In the data rows, 500 means zero.
Some points:
571 453 505 565 452 261 506 496 480 583 480 561 614 474 484 431 337 628 410 409 665 398 370 373 552 528 454 278 548 443 629 183 298 377 422 541 430 581 392 291 421 466 491 484 270 484 240 385
825 376 302 366 374 414 684 245 415 522 466 489 368 346 376 587 434 602 492 605 408 427 728 437 524 518 778 428 453 393 436 474 411 553 433 620 530 368 325 493 465 435 486 425 462 624 609 582
630 570 601 763 442 553 461 326 767 653 637 503 603 513 424 452 459 520 617 667 359 701 660 492 415 508 481 474 592 519 515 570 348 579 517 268 434 746 273 729 455 653 423 640 368 704 389 430
523 466 433 587 649 866 464 254 491 412 478 333 500 405 420 282 321 492 648 401 401 486 351 614 619 367 355 389 579 399 315 454 632 569 629 363 376 417 552 410 450 471 441 350 351 326 455 347
523 414 502 670 549 604 648 462 290 678 549 425 300 538 484 755 411 320 434 799 595 440 159 436 337 487 579 679 611 692 504 389 605 547 499 604 583 580 546 548 567 381 513 369 516 433 282 507
645 303 628 401 465 640 243 647 334 340 766 517 572 464 480 494 456 263 468 692 477 835 442 539 400 536 563 497 610 398 403 390 390 525 521 543 361 312 507 623 624 633 628 641 651 807 504 668
510 534 611 564 445 769 479 687 519 588 355 435 437 442 664 613 416 473 359 373 717 309 872 471 579 589 490 619 563 450 540 466 561 388 534 422 222 699 628 396 467 454 686 465 484 523 332 661
751 610 589 443 671 230 362 669 414 498 544 548 371 626 589 509 682 368 572 502 546 518 451 645 332 576 508 396 633 475 439 598 481 415 425 159 326 381 410 582 401 513 282 447 437 524 529 710
521 557 552 497 402 571 464 396 628 662 661 478 341 370 270 390 566 332 400 334 616 499 622 611 509 508 541 373 631 828 529 377 555 291 494 564 590 356 702 382 392 321 729 599 316 434 592 385
613 444 428 573 683 397 316 542 656 532 371 340 660 554 721 315 571 557 564 415 408 598 590 419 472 554 815 842 629 537 590 444 475 446 443 591 585 556 618 427 640 490 390 640 446 364 566 429
508 721 491 436 580 443 733 425 529 537 612 429 502 534 551 468 617 704 319 641 547 639 371 727 542 726 418 569 437 214 376 641 501 630 503 680 497 594 528 415 358 496 561 568 399 612 622 380
493 544 556 687 373 649 548 600 238 375 574 527 696 405 476 693 660 686 669 407 323 550 382 392 437 803 605 388 480 643 485 577 300 458 402 372 545 570 413 597 589 680 584 532 327 357 640 538
597 499 538 513 490 557 400 377 635 477 460 670 419 414 708 729 524 533 496 385 371 373 458 600 360 541 483 425 450 741 640 305 622 653 638 538 432 654 588 501 360 267 293 546 448 573 469 650
505 694 436 270 539 616 459 522 415 401 475 633 396 683 431 403 330 555 492 492 552 455 498 443 448 422 444 354 569 493 551 396 302 592 558 519 763 390 566 680 425 543 624 692 546 467 343 784
369 463 593 476 600 486 541 632 516 488 536 670 540 398 416 448 450 570 702 652 720 320 393 488 616 361 630 497 213 529 758 366 574 671 533 488 471 422 520 483 408 602 489 470 330 404 524 445
761 694 225 424 320 509 380 634 433 725 643 525 714 508 342 672 499 484 540 555 545 233 450 331 497 591 273 564 573 488 435 591 607 650 463 304 465 461 481 471 521 538 475 719 556 382 654 341
404 391 456 436 603 392 263 583 426 469 493 392 557 200 491 510 592 251 439 693 380 353 651 310 604 479 443 405 489 488 470 637 473 432 334 556 566 537 591 511 569 736 514 457 440 327 683 551
475 275 467 508 308 411 530 561 534 545 385 444 409 384 469 223 480 749 394 608 615 449 452 626 489 569 397 418 475 602 497 420 625 648 564 425 588 516 665 641 667 515 720 428 481 381 523 626
506 512 630 315 424 488 384 572 465 459 411 586 368 622 511 420 296 473 521 615 235 465 358 459 638 720 491 564 335 612 351 696 342 583 479 502 470 589 413 351 275 342 591 399 620 585 669 464
523 409 402 610 537 584 379 498 508 571 590 680 782 489 240 485 510 521 413 618 489 494 539 665 736 272 679 572 630 560 527 656 418 411 275 300 618 685 543 439 534 566 400 493 577 483 524 597
316 630 516 380 289 466 530 289 565 313 679 347 656 748 719 655 543 414 534 722 484 400 423 415 557 596 627 276 532 569 512 524 543 343 448 395 346 650 558 566 612 628 392 531 438 436 649 569
369 422 497 542 551 481 382 595 569 495 516 669 216 643 422 415 541 482 322 363 565 503 585 370 493 530 559 593 555 314 548 331 524 686 694 663 573 680 385 656 517 722 508 431 346 401 532 478
477 442 312 523 469 430 553 526 404 550 468 566 286 474 744 568 484 537 629 398 543 437 423 446 674 247 603 486 283 486 448 732 564 404 442 549 679 565 552 618 593 539 602 475 434 831 595 299
302 527 539 533 576 413 627 395 393 512 388 531 300 636 695 593 542 584 513 471 357 385 349 649 582 328 322 504 767 428 880 602 582 509 350 561 332 331 322 353 706 478 591 525 415 543 431 733
410 670 614 388 527 368 725 517 663 461 409 440 366 383 334 506 463 524 318 379 390 373 425 399 545 542 773 781 378 473 464 566 406 473 626 346 463 364 528 635 664 512 438 450 430 586 459 368
358 336 322 443 557 500 365 655 454 268 626 468 459 435 464 601 491 633 622 569 516 609 643 653 434 531 517 477 629 610 211 622 508 339 514 522 379 568 584 382 498 402 247 664 480 482 386 320
450 270 500 362 715 550 662 402 705 616 310 461 561 500 709 555 412 530 409 422 749 590 496 477 473 510 599 433 463 608 375 804 357 522 623 506 412 361 393 422 497 572 566 606 692 444 622 445
352 680 428 387 482 560 787 755 510 761 523 415 485 431 588 468 323 481 556 545 368 579 613 602 408 463 591 344 398 482 256 482 520 532 563 542 471 620 427 334 647 362 383 457 702 452 700 538
510 463 724 707 565 506 704 463 435 617 445 538 678 664 398 664 487 657 431 507 414 555 542 476 428 475 578 368 264 280 330 560 660 186 599 480 567 437 382 372 356 642 587 419 555 554 607 554
344 480 403 636 501 495 258 442 493 685 509 432 484 589 366 651 383 435 391 321 565 414 447 603 326 672 514 356 210 279 600 423 416 684 518 470 492 478 650 384 545 435 527 584 498 450 508 537
293 485 209 462 556 458 668 364 297 530 441 775 625 495 424 367 458 452 594 496 407 588 520 409 510 584 414 468 608 449 722 424 657 558 563 461 378 450 704 477 354 554 547 312 469 532 546 447
617 650 465 698 468 462 544 418 561 326 330 585 346 362 612 449 567 214 686 527 600 733 621 580 582 475 620 537 464 507 533 344 382 632 555 439 576 594 576 356 520 513 665 419 562 341 328 501
114 573 465 448 420 448 361 244 428 592 483 404 611 324 544 414 382 540 622 487 660 544 483 639 431 479 299 807 469 563 430 519 489 516 680 474 637 422 327 470 507 602 459 272 566 516 392 548
434 589 530 464 595 291 343 529 476 417 407 440 516 270 478 463 526 636 281 496 531 633 572 258 394 315 489 650 503 578 430 407 797 532 326 369 464 514 462 446 365 538 397 853 593 471 566 464
286 609 509 687 433 750 564 399 542 407 344 606 568 521 486 419 541 370 590 591 650 323 528 595 367 576 300 709 500 500 311 464 475 499 335 601 595 409 561 480 398 381 413 485 274 589 491 612
661 474 468 570 547 444 482 544 526 473 579 398 480 489 468 481 593 457 654 565 504 421 545 427 637 713 301 549 485 726 532 604 614 279 686 544 586 489 650 216 704 650 226 615 597 571 461 565
685 494 496 686 439 475 655 421 526 407 577 703 387 541 596 444 514 509 297 398 371 534 545 527 519 195 380 680 254 643 493 468 200 377 551 640 364 451 474 513 486 598 356 446 602 346 694 405
447 397 336 525 505 353 625 627 389 414 383  39 602 618 366 520 520 407 546 362 486 606 438 645 638 505 505 488 532 596 621 539 572 554 544 572 415 630 366 621 312 645 310 761 516 570 587 608
666 542 878 310 442 453 405 358 406 325 475 461 469 554 381 315 481 530 587 309 628 659 462 551 348 466 637 650 672 340 479 552 648 747 291 621 522 694 620 543 797 743 451 618 598 577 523 408
600 559 461 642 479 460 591 576 535 454 767 442 558 600 732 261 555 698 315 482 423 364 355 220 407 394 575 601 355 432 452 545 497 486 624 437 543 305 507 443 265 434 503 495 578 569 499 584
276 369 638 547 322 410 493 410 593 674 395 600 436 432 409 417 664 574 710 365 482 337 440 434 403 415 460 506 669 189 558 544 365 337 587 494 375 555 624 631 338 556 654 563 737 409 368 535
510 707 384 567 358 581 298 576 573 617 219 467 534 472 462 638 494 684 547 620 489 683 321 547 717 461 509 408 461 458 544 377 557 333 649 720 405 328 581 617 519 443 517 426 359 386 520 472
578 431 627 270 578 586 743 452 651 626 727 356 448 461 542 781 528 615 480 477 409 727 442 466 623 384 281 645 469 470 395 542 451 447 365 468 699 471 782 375 385 539 436 223 412 575 401 437
378 496 465 488 529 631 448 488 486 371 543 474 298 662 400 556 734 565 518 638 444 419 574 564 561 576 579 560 369 606 574 332 522 538 401 525 462 437 426 512 574 511 778 425 710 464 236 426
436 523 327 387 740 630 393 485 609 633 444 529 452 521 598 417 573 604 556 400 564 484 378 553 469 581 398 315 566 604 521 222 615 378 376 616 465 445 306 543 428 535 438 378 635 511 549 526
691 560 547 448 400 468 537 695 634 273 556 495 506 491 608 529 202 381 406 519 390 363 622 710 252 548 532 438 566 421 673 601 480 422 380 576 674 341 498 586 367 538 591 345 668 580 523 207
597 545 485 348 440 566 608 573 500 412 399 564 609 346 486 398 683 350 255 408 411 420 407 493 470 377 602 296 626 405 558 662 367 622 590 595 640 536 388 402 547 388 495 379 611 820 483 429
432 343 594 370 417 463 419 627 530 511 588 603 622 596 587 631 579 491 557 420 576 510 568 645 562 408 502 530 662 459 368 345 614 584 769 513 622 374 308 400 423 409 643 482 433 315 490 634
409 457 728 706 429 475 510 483 375 447 491 609 390 626 572 534 453 379 510 501 547 527 605 453 765 628 494 308 669 495 475 310 457 730 384 491 674 243 536 726 509 359 398 457 730 547 440 413
468 656 565 607 563 462 393 551 575 431 564 380 486 521 321 449 472 569 677 399 657 532 628 326 422 459 498 319 528 508 600 663 503 710 534 827 347 540 486 610 464 306 587 302 507 445 463 643
554 478 552 372 524 513 474 431 144 707 595 471 719 498 613 391 690 428 481 629 337 462 633 551 505 425 426 494 250 564 652 621 514 392 484 448 517 526 448 630 613 406 315 636 384 364 303 367
567 399 371 430 429 430 668 630 764 455 429 606 545 536 556 447 418 356 442 281 330 541 446 460 523 566 487 475 307 571 248 677 663 537 279 699 415 417 438 508 573 568 569 509 464 456 333 551
569 566 525 622 833 344 466 337 502 483 485 578 714 509 480 674 408 427 466 410 551 308 584 565 532 471 305 605 494 559 386 370 517 435 704 364 424 710 516 650 539 181 759 497 550 506 466 500
571 392 499 380 410 681 491 481 538 273 518 528 451 394 396 418 440 315 566 491 618 742 526 365 577 667 463 534 548 309 818 701 544 292 347 388 595 618 299 607 605 251 398 619 559 450 602 522
518 355 574 464 506 458 484 639 456 447 403 333 491 788 395 533 745 590 482 667 518 651 513 351 261 281 335 578 495 518 514 393 400 470 455 228 543 533 575 443 680 455 434 478 373 616 604 378
There is one direction along which these points spread out most. For each point below, how far along it does it lie, from 0 to 99? The average is 50, and the first point in the table lies past the average. One standard deviation of the points above along it is 16.
523 466 433 587 649 866 464 254 491 412 478 333 500 405 420 282 321 492 648 401 401 486 351 614 619 367 355 389 579 399 315 454 632 569 629 363 376 417 552 410 450 471 441 350 351 326 455 347 ~ 67
344 480 403 636 501 495 258 442 493 685 509 432 484 589 366 651 383 435 391 321 565 414 447 603 326 672 514 356 210 279 600 423 416 684 518 470 492 478 650 384 545 435 527 584 498 450 508 537 ~ 68
554 478 552 372 524 513 474 431 144 707 595 471 719 498 613 391 690 428 481 629 337 462 633 551 505 425 426 494 250 564 652 621 514 392 484 448 517 526 448 630 613 406 315 636 384 364 303 367 ~ 31
666 542 878 310 442 453 405 358 406 325 475 461 469 554 381 315 481 530 587 309 628 659 462 551 348 466 637 650 672 340 479 552 648 747 291 621 522 694 620 543 797 743 451 618 598 577 523 408 ~ 29
685 494 496 686 439 475 655 421 526 407 577 703 387 541 596 444 514 509 297 398 371 534 545 527 519 195 380 680 254 643 493 468 200 377 551 640 364 451 474 513 486 598 356 446 602 346 694 405 ~ 45
493 544 556 687 373 649 548 600 238 375 574 527 696 405 476 693 660 686 669 407 323 550 382 392 437 803 605 388 480 643 485 577 300 458 402 372 545 570 413 597 589 680 584 532 327 357 640 538 ~ 30
369 422 497 542 551 481 382 595 569 495 516 669 216 643 422 415 541 482 322 363 565 503 585 370 493 530 559 593 555 314 548 331 524 686 694 663 573 680 385 656 517 722 508 431 346 401 532 478 ~ 67
468 656 565 607 563 462 393 551 575 431 564 380 486 521 321 449 472 569 677 399 657 532 628 326 422 459 498 319 528 508 600 663 503 710 534 827 347 540 486 610 464 306 587 302 507 445 463 643 ~ 67
510 463 724 707 565 506 704 463 435 617 445 538 678 664 398 664 487 657 431 507 414 555 542 476 428 475 578 368 264 280 330 560 660 186 599 480 567 437 382 372 356 642 587 419 555 554 607 554 ~ 45
518 355 574 464 506 458 484 639 456 447 403 333 491 788 395 533 745 590 482 667 518 651 513 351 261 281 335 578 495 518 514 393 400 470 455 228 543 533 575 443 680 455 434 478 373 616 604 378 ~ 30
761 694 225 424 320 509 380 634 433 725 643 525 714 508 342 672 499 484 540 555 545 233 450 331 497 591 273 564 573 488 435 591 607 650 463 304 465 461 481 471 521 538 475 719 556 382 654 341 ~ 32
358 336 322 443 557 500 365 655 454 268 626 468 459 435 464 601 491 633 622 569 516 609 643 653 434 531 517 477 629 610 211 622 508 339 514 522 379 568 584 382 498 402 247 664 480 482 386 320 ~ 31
436 523 327 387 740 630 393 485 609 633 444 529 452 521 598 417 573 604 556 400 564 484 378 553 469 581 398 315 566 604 521 222 615 378 376 616 465 445 306 543 428 535 438 378 635 511 549 526 ~ 67
